Each row is where one point has got to under a steady rotation. How many steps took it there?
The counts run from 0 to 175.
[111 122 134 132 137 156 151  91 121 110 147  81 107 132  86  88 130 143
 116 160 169 151 143 121 140 137 110 131 143  77 204 133 134 121 116 186
 122 101  75 133 144 160 149 152 120  92 122 111] | 120
[122 129 111 134 116 158 124  99 156  84 125 116 152 112 117 127 119  82
 141 128 110  91 148 131 124 162 129 120 139  94 215 146 108 159 128 199
 122  56 123 145 120 131 110 129  96 122 140 130] | 77
[103 141 108 149 135 138 154 125  94 111 134 136 121 137  82  96 122 148
 145 135 177 119 142 118  90 146 163 149 158  76 194 177 127 141 140 180
 123  94 107 113  96 108 123 132 116 123 102  94] | 107
[ 98 113 157 160 157 147 113 126 100  84 170 156  96 130  93 131 112 107
 129 158 187 112 150 101 109  97 141 115  99 105 124 143 141 159 159 186
 170 125 144 163  91 125 120 158 124  99 135 152] | 82
[112 124 107 147 126 161 116 114 119  94 129  97 135 120  86  73 139 130
 119 156 140 141 146 125 123 142 129 122 148  80 203 132 110 127 116 191
  87  95  90 116 152 150 149 152 134  82 121 118] | 119
[ 80 146 126 141 133 121 133  96 111 103 124 141 141 120 100 123 118 122
  97 167 150 122 131 111  85 104 154 102 136  86 204 141 119 159 142 193
 150  87 131 132 100 127 110 119 127  86 148  98] | 23
[ 96 154 131 139 148 150 126  80 156  75 130  99 147 132  85 118  97  99
  97 155 114 110 126 113 126 107 103 124 113  99 170 133 130 161 133 153
 129  81  99 132 140 141 112 196 117  73 109 134] | 131
[113  99 113 162 134 140 141 141 109  59 143 139 133 130 111 142 151  77
 139 134 125  96 146 109 109 141 135 127 147  93 176 145 107 154 139 200
 112  77 147 157 107  95 111 104 110 112 152 119] | 10
[ 73 137 123 150 154 148 136 137 115  69 167 116 151 122 118 135 134 151
  96 132 150 115 136 112  84 148 135 113 100  62 164 138 111 171 133 191
 108 106 125 110 138  91 133 109 138 116  95 100] | 159
[121 129 123 138 103 164 129 184 149  70 143 133  92 112  75 137 141 118
 132  98 148 114 133 122 138 180 125 120  99  96 171 129 115 178 140 179
 112 116 119 181 135 116 115 139 135 112  86 150] | 18
[101 142 123 122 127 147 108  67 164  93 160 122 139  91 107 135  87  81
 122 139 176 133 123 136 103 152 137  77  90  99 142 153 119 161 129 173
 158  95  99 132  84 146 141 165 129 132 115 126] | 142
[123 107 108 156 136 160 133 143 120  67 151 111 140 125  76 121 139  88
 161 109 174 117 118 117  98 169 138 136  98  85 134 172 108 139 130 169
  87 117 127 113 108  77 138 142 135 118 110 101] | 126
[ 98 140 126 176 165 160 113 138 107  89 146 140 147 138  89  96 125 170
 106 151 151 126 149 113  93 117 150 127 128  91 184 133 124 164 134 184
  88  95 107 112 146 102 126 142 140  98  80 122] | 32
[ 59 119 120 146 125 157 142 164 108  70 171 126 147 129 130 151 117 156
 105 139 146 106 132 111  87 133 137 118  92  95 150 155 116 184 156 184
 122  94 119 142 127  97 119 134 151 100 105 111] | 158
[ 98 147 139 147 117 167 131 139 125 110 136 144 103 125  61 124 149 102
 158 106 132  77 127 105 130 104 132 158 112 125 181 153 139 167 150 162
 155  83 134 171 124 139 118 160 111  89 109 125] | 165
[109 103 122 149 140 152 148 135  92  78 176 134 136 145 101 119 125 118
 142 133 202 131 120 107  70 120 165 120 126  94 122 165 110 134 146 178
 103 120  99 116  90 120 152 132 138 103 113  93] | 41
[117 104 133 124 110 153 126 138 120 103 160 142 111 149  69 125  96 115
 163 137 160 115 145 103 109 146 166 128 126 131 143 146 117 141 158 178
 114  92 110 143 119 191 125 194 118  80 114 128] | 49
[114 135 138 124  94 132 154 136 142 121 136 114  94 119  61 139 123 105
 131 116 152 108 122 114 138 148  94 131 147 123 202 159 106 160 137 160
 142  91  81 183 105 152 111 154 119  92 142 104] | 37
[109 113  84 162 126 162 125  96 128  59 168 116 113 120 144 103 133  95
 110 131 158 155 151 162 132 158 153 110 153  88 145 133 124 123 125 195
 112  75 116 137 108 105 160 150 118 123 108 132] | 1
[103 150 138 138 115 164  93 124 166 109 161 159 109 100  96 131  96 111
 122 131 170 110 144 125 131 146 138  70 103 141 162 122 130 183 144 187
 144 109 100 180 104 152 132 154 139  95 108 149] | 16
[132 124 138 127 145 154 129 124 140 101 157 126  87 131  55 109  97 112
 170 128 166 128 148 123 132 184 144 125  90  98 139 135 132 142 143 191
 129 129 141 142 126 154 142 179 110 113  93 147] | 134
[139  95 121 125 129 144 124 146 128  75 151 143  75 136  78 117 111  93
 178 145 158 133 158 116 132 190 152 120 110  86 143 138 124 118 150 202
 121 121 149 163 109 152 125 178 108 119 128 150] | 135
[ 96 121 120 133 118 177 139 104 151  95 137 101 129 120 120 111 134 100
 149 109 121  82 153 109 136 148 100 145 126  99 206 154 120 159 115 180
 139  69 112 149 143 147 128 134  96 111 135 121] | 78
[ 93 123 132 160 139 164 130 147  94  90 180 152  98 132  79 109 158 124
 151 111 196 105 146 112 112 119 163 133 109 109 123 136 126 147 141 177
 135 126 143 145 117 128 161 142 134  91  86 122] | 167
[109 182 119 147 134 124 131 104 154  82 129 111 127 105  82 121 124 139
  84 118 146 139 115 135 123 144 100 120 141  92 209 135 120 170 129 161
 124 104  87 159 114  84 111 142 141 111  82 118] | 172
[ 83 159  89 129 108 140 156  96 134  81 161 132 109 111 132 122 127 123
 112 105 151 131 144 142 128 146 153 143 176  86 176 146 133 142 137 177
 160  70  91 151  95 141 147 153 114 129  92 124] | 88
[129 156 134 126 167 151 143  85 144  90 156 134 137 115 130  99 121 131
 125 164 170 126 150 112 120 152 134 105 138  51 197 129 141 151 113 193
 128 110 105 122 103 115 124 100 113 140 125 140] | 161
[118 119 146 137 130 165 117 108 139  90 135 108 156 114  80 113 147  68
 118 132 168 113 111  90 124  96  92 116 106 116 182 138 118 164 115 155
 129  96  73 148 120 153 127 126 144  74 157 107] | 111
[ 99 132 122 133 117 133 144  81 108 106 143 135 159 120  91 112 130  83
 130 129 171 117 144 124  88 130 165 111 150 100 178 132 105 133 125 192
 125  87 101 113  88 170 157 121 127  90 140  84] | 109
[108 138 129 174 152 158 110  83 137 134 124 108 107 114  65  85 124 116
 172 152 156  94 152 144 124 165 122 118 117 107 190 152 121 129 122 190
 126  97 139 127 130  98 144 179  99 125 113 120] | 66
[107 167  98 140 112 119 120  81 148  90 126 107 128 112  88 119  85  80
 127 127 158 122 112 146 119 140 134  98 131 110 171 182 116 150 154 164
 139  87  94 138  91 118 114 182 129 124 138 106] | 56
[ 95 124 138 150 127 181 130 152 102 106 159 148  93 130  69 108 151 123
 168 104 173  83 140  96 108 111 136 152 104 117 161 149 133 163 146 175
 150 102 135 156 136 124 143 152 122  87  98 112] | 166
[109 162 113 180 113 123 144 102 111  87 140 143 145 123  73 131 135  85
 122 116 127 103 143 132 106 114 142 142 165 122 169 143 120 163 133 177
 131  59 123 165  98  83 119 135 118  93 115 100] | 97
[111 131 129 118 152 155 127 136 143 101 162 148  86 123  93 125 100 128
 176 126 183 108 138  97 104 171 139 123  87  74 163 165 140 161 157 184
 153 128 136 132 106 141 119 145 116 144 116 137] | 7
[131 122 134 159 109 151 155 154 126  65 192 155 119 130  98 152 122  93
 132 103 164 105 134 104 118 120 150 147 140 134 128 158 134 178 148 162
 123  99 101 191  94 127 123 157 113  94 108 128] | 29
[ 88 152 125 145 130 186 123 100 126 102 174 131 119 105  81  93 148 119
 113 106 190 120 141 130 115 110 138 116 111 113 152 116 139 152 120 178
 142 100  84 125 128 165 169 153 133  81  68 119] | 100
[149 124 148 155 171 144 148 139 121  77 159 149 113 127 102 120 151  98
 163 136 194 114 129  97 109 154 131 121 129  66 177 143 140 147 128 181
 116 148 126 159  90 102 111 107 109 139 135 149] | 94
